One vector is turned by the same rotation once a tick. Each row is the vector after some number of ticks, and that number follows the row.
The counts run from 0 to 580.
[ 92 150 105 134 166 150 155 135 139 135  68 156 118 150 104 132 109 105
 131  95 143  66 119 114 131 187 108 109 138 138 137 106  81 150 106  92
  93 156 147 111 148 106 130 110 131  77 125 126 145  90 121 108 165 137
  95]	391
[ 57 109 100 161 150 140 143 158 131 136 124 147 133 149 101 103 117 124
 145  89 106  53 142 103 128 141  96  84 137 131 143  93 101 172  94  97
 108 143 147 121 133 119 129 103 115  75 109 146 156 127 148 103 123 125
 105]	398
[106 117 124 124 157 151 151 114 123 115  83 138 130 123  93 122  83  79
  93 122 134 121  60 116 129 168  90 146 206 131 105 111 111 157 118  95
 129 134 134 123 152  99  82 120 119  77 107 117 123 116 127 118 157 145
 120]	1
[120 117 109 149 116 150 137 133 114 129  78 116 126 117 125  87 104 104
  75 145 120 108  57 109 136 166 114 140 190 116 131 125  86 149 114  79
 109 119 141 135 139  98  72  95 125  83 115 123 119 121 124 122 151 155
 119]	579
[ 57 117 123 150 168 121 114 143 127 159  87 158 168 141  90 154 126 124
 124  71 139 101 143 133 128 179  70  87 170 119 143 103  97 145 122 125
 151 138 141  91 118 100 113 149 121 118 129 139 146 110 130 105 145 136
  97]	504
[102  86 116 183 132 132 143 125 157 125 127 138 134 117  76 146 103  97
 104 117 140  94 127 103 115 177  86 109 141 105 121  99 118 159  76 113
 142 112 127 124 143  98 119  83 103  75  90 126 140 140  72 126 129 141
 112]	152
[ 88 111  79 183 145 130 103 136 118 159  86 151 154 123 123 123 122 131
  92 116 167  99 120 135 142 189  95  89 134  96 153 131  70 140 140  78
 116 126 140 119 138 104  87 115 155 145 124 134 117 139 119  92 150 145
 109]	61
[103 140  97 150 146  95 137 103 131 141  98 136 100 109 112 121 120  96
  83 117 134 116 101 125 126 132 100 127 159 126 151 130 111 144 128  35
 125 136 129 132 156  57  95 136 150 120 100  91 165 133 152 120 167 159
 107]	216
[ 99 142  97 154 151  97 133 108 132 138  97 131  92 111 104 111 135  92
  93 120 144 116 103 119 130 128  94 125 150 114 159 133 116 141 131  35
 127 127 122 147 151  60  95 135 150 117  94 105 162 126 156 122 162 172
 113]	215
[105 132 125 159 194 135 130 132 166 146 107 170 102 154  77 117 114  95
 147 112 136  67  82 118 109 160  92 111 153 122 145  86 114 158 100  86
 133 138 142 124 117  99 105  97 118  82 128 163 148 114 129 119 127 116
 114]	258
[ 55 126 103 172 149 125 110 145 141 155 104 129 123 115 123  91 144 135
 113  81 135 100 134 105 154 157  89 103 174  96 167 133 108 122 139 107
 133 139 147 156 143  64 120 160 131 132  93 123 157 124 150  99 120 156
 106]	206
[ 70 129 136 144 156 152 124 137 181 147 119 134 103 127  97  95 160 114
 118  86 127  74  73 128 111 145  90 133 166 127 117  89  91 160  84 109
 130 136 132 145 136 117 110 114 112  84  75 123 140 122 106 126 134 137
 104]	124
[ 79 145 117 134 157 137 133 130 125 145  72 148 139 138  94 104 147 109
  86  84 112  81 109 148 114 146 105 125 164 153 152  97  92 172 106  84
 126 146 141 116 111  98 108 114 126 117 106 116 124  69 140 132 179 123
 143]	248
[120 102 109 153 135 123 139 140 120 127  76 146 171 122  70 147  92  86
  67 106 138 110 130 108 157 177 114 113 162 143 140 126 113 163  86 100
 120 121 133 132 131  79 120  97 114 112 112 124 115  88 118 130 176 155
 126]	28
[ 88  91 121 155 168 140 151 157 127 128 113 142 169 130  71 134 107 108
 116 121 139 113  95  97 138 189  79 135 184 129 150  87 114 151  94 127
 137 128 149 133 114 106 111  90  88  95 112 122 162 109 149 145 126 138
 117]	9
[ 34 119 125 132 145 138 132 126 142 146  87 122 130 150 104 120 163 100
 107  73 134  70 135 111 127 129 105  99 146 139 146 107 107 161 123  85
 145 129 123 109 146 100 129 159 141  85  86 135 140  89 120 122 148 156
 121]	378
[ 77 120  82 162 145 156 134 128 116 165 117 140 121 133 122 117  95 110
 161 101 126  83 112 100 124 152  70  86 147  98 121 120  96 165 122  88
 111 124 125 104 152  97  91 119 128  89 118 146 146 148 114  83 121 109
  80]	535
[ 72 121  83 157 158 161 131 133 127 161 113 147 125 138 118 114 100 113
 164 102 141  87  99 104 128 161  64  96 135  96 117 119  92 161 126  87
 111 128 122 110 157 109  88 128 137  98 116 139 145 138 116  82 125 110
  84]	534
[118 128 114 160 111 134 148 143 125 115  93 149 136 102 103  87  93 144
  77 119  84  98 117  97 155 134 123 133 176 110 126 114 106 145 105  82
  89 125 134 166 136  83 112 107 141  92  86  75 141 109 127 109 166 150
 130]	437
[ 54 102 144 150 141 103 113 151 133 152 101 151 131 121  86 117 150 110
 111  66 136 110  97 140 132 119  95 108 180 119 129 104 104 137  96 117
 142 134 115 145 124  90 115 137 121 117  83 112 151 130 140 131 156 187
  85]	485
[ 91 128 112 160 158 112 146 133 141 159  87 117 113 142 101 147 159  97
 126 105 153  89 136 112 111 179  83 107 146 128 176 101  97 146  97 101
 148 126 147  91 121  85 116 100 104  87 129 142 180 117 133 140 127 162
  91]	369
[101 118 130 151 141  84 135 114 113 121  78 139 126 130  74 145 127  84
  99 101 145 125 117 145 111 124  85  97 175 119 136 105 114 160 109  75
 153 109 106  94 115  86  88 114 130  98 130 149 132 135 149 123 175 187
 112]	493
[107 110 130 135 167 143 158 133 125 115  88 141 150 136  85 138  81  96
 111 132 133 117  79  93 136 188  81 133 209 128 129  95 115 147 115 119
 131 129 150 114 126 102  96 111 105  68 129 130 147 107 145 125 134 142
 114]	5
[ 91 138 102 159 121 107 114 144 133 167  95 137 132 118 114 102 158 146
  86  91 109  81 142 108 147 117 114 103 139 123 153 132  91 156 114  58
 104 123 124 146 125  67 106 140 161 135  80  96 148 109 135 108 159 144
 106]	76
[ 78 105 116 137 137 147 138 158 148 145 127 129 141 122 113  85 116 141
 109 129  95  82  97  54 162 133 100 126 179 117 145 114 116 154 118  82
 122 119 139 169 131  86 102 144 136  81  80 111 160 111 148 123 108 127
 116]	568
[ 81  94 114 170 136 143 115 166 136 146 110 140 162 109 103 101 121 160
 113 111 137 112  96  97 162 167  80 112 177  76 117 118  85 128 120 122
 112 117 131 162 128 109  88 129 137 118  94 107 137 153 122  97 119 153
  85]	314
[ 78  73 127 160 121 135 127 123 120 135 106 121 144 133  82 123 113  65
  98 104 134 101 102 100 137 134 104 103 181 113 134 118 137 166 108 110
 155 100 107 126 140  83 107 115 115  81  95 166 112 115 101 120 133 164
 138]	20
[ 47  96 145 145 149 108 110 142 131 145 102 156 135 126  88 120 142 111
 109  75 140 109  92 140 133 120  94 103 177 119 127  97 109 134 108 104
 152 132 108 138 132  98 108 152 135 111  84 113 152 131 138 126 153 190
  90]	486
[ 88  99 117 156 152 142 115 165 126 133  80 150 176 134  86 119  99 113
  96  78 147  97 122 112 176 180 114  99 176 131 136 130  99 149 101 132
 110 141 140 142 129  96 129 118 117 116 118 151  95  96 132 100 154 150
 108]	33
[ 74 117 118 148 147 120 127 103 130 172 102 136 105 136 124 121 122  83
 112 107  99  80  99 124  99 131 104 110 177 119 158 100 122 153 133  79
 164 126 136  96 140  63  98 137 129  81 107 132 179 110 111 129 132 137
 113]	238
[ 57 124 116 135 142 131 132 116 138 129  96 119 121 150  96 117 153  92
  98  80 127  71 140 119 123 120 102  91 146 150 144 111 112 184 116  68
 145 128 125  97 137 102 118 141 137  77 104 164 117 101 135 109 154 150
 139]	381
[107 108  90 176 147 139 131 135 146  94 104 151 145 111  75 126  86 115
  79 109 165 113 123 123 148 189  85 104 146 112 106 127  95 154  99  91
 105 137 127 143 158 116 106 102 127 113 102 129  90 145 126  89 158 148
 122]	169
[ 95 150 106 139 149 121 111 126 145 143  81 137 119 135 119  98 135 142
  94 113 131  93 108 116 145 132  99 102 169 110 133 126  86 154 154  41
 113 125 137 128 129  96  76 161 184 106 116 131 123 128 154  84 148 144
 123]	82
[ 99 120  88 161 125 132 157 131 111 161 119 128 128 133 106 122 110 111
 151 121 103  86 142  71 120 131  76 100 132 107 150 117 115 176 102  69
 113  97 118 107 133  72  99 101 126  81 108 127 172 127 120 107 127 117
  99]	540
[ 71 146 122 133 171 149 127 130 133 145  66 149 141 143  96 102 146 113
  93  89 126  79  98 145 120 154 104 127 160 146 148  96  89 164 117  87
 125 147 139 123 117 107 110 124 132 116 106 117 126  64 136 130 178 124
 145]	249
[ 80  88 107 179 111 133 110 154 134 150 126 131 152 104 113  97 115 148
 108 105 121 113 103 102 153 148  77  98 189  82 116 125  95 142 117 118
 124 107 131 145 132  97  82 126 132 108  95 126 130 169 121  89 106 155
  88]	316
[ 51  95  93 167 148 148 143 141 137 134 141 149 133 140  94 104 119 119
 132 108 125  61 126 109 117 131  87  90 112 123 140  83 103 174 100  66
 118 137 127 125 142 128 115 101 130  87  91 128 157 137 137 116 130 121
 120]	401
[ 79 123 111 157 164 110 144 133 150 164  99 131 124 139  98 154 153 102
 124 108 157  88 136 111 111 181  84 110 138 132 176 102  97 143 104  93
 153 132 147  99 128  88 122 111 112  91 118 123 188 111 128 148 126 151
  91]	370
[ 72 131  76 160 154 157 128 144 117 152 107 146 139 130 112 112 116 118
 145  84 136  88 109 129 125 163  66  94 137 116 111 122  75 174 108  88
  94 139 131 114 147 115  92 109 122 120 112 131 123 134 139  84 151 106
  89]	531
[108 121 148 128 146 124 166 127 148 106  93 140 118 142  64 132 114 104
 110 126 118  97 101  90 121 130  97 128 164 136 120  81 117 171  87  80
 127 110 119 119 122 107 104 103 130  38 103 118 156 114 128 138 155 160
 122]	133
[119 143 141 162 158 115 108 123 147 122  65 138 113 116  98 114 117 107
  79  99 145 126  89 141 136 174  97 123 221 104 133 123 108 127 123 115
 143 130 144 137 124  68  97 127 126 106 132 140 114 123 123 103 156 177
 116]	472
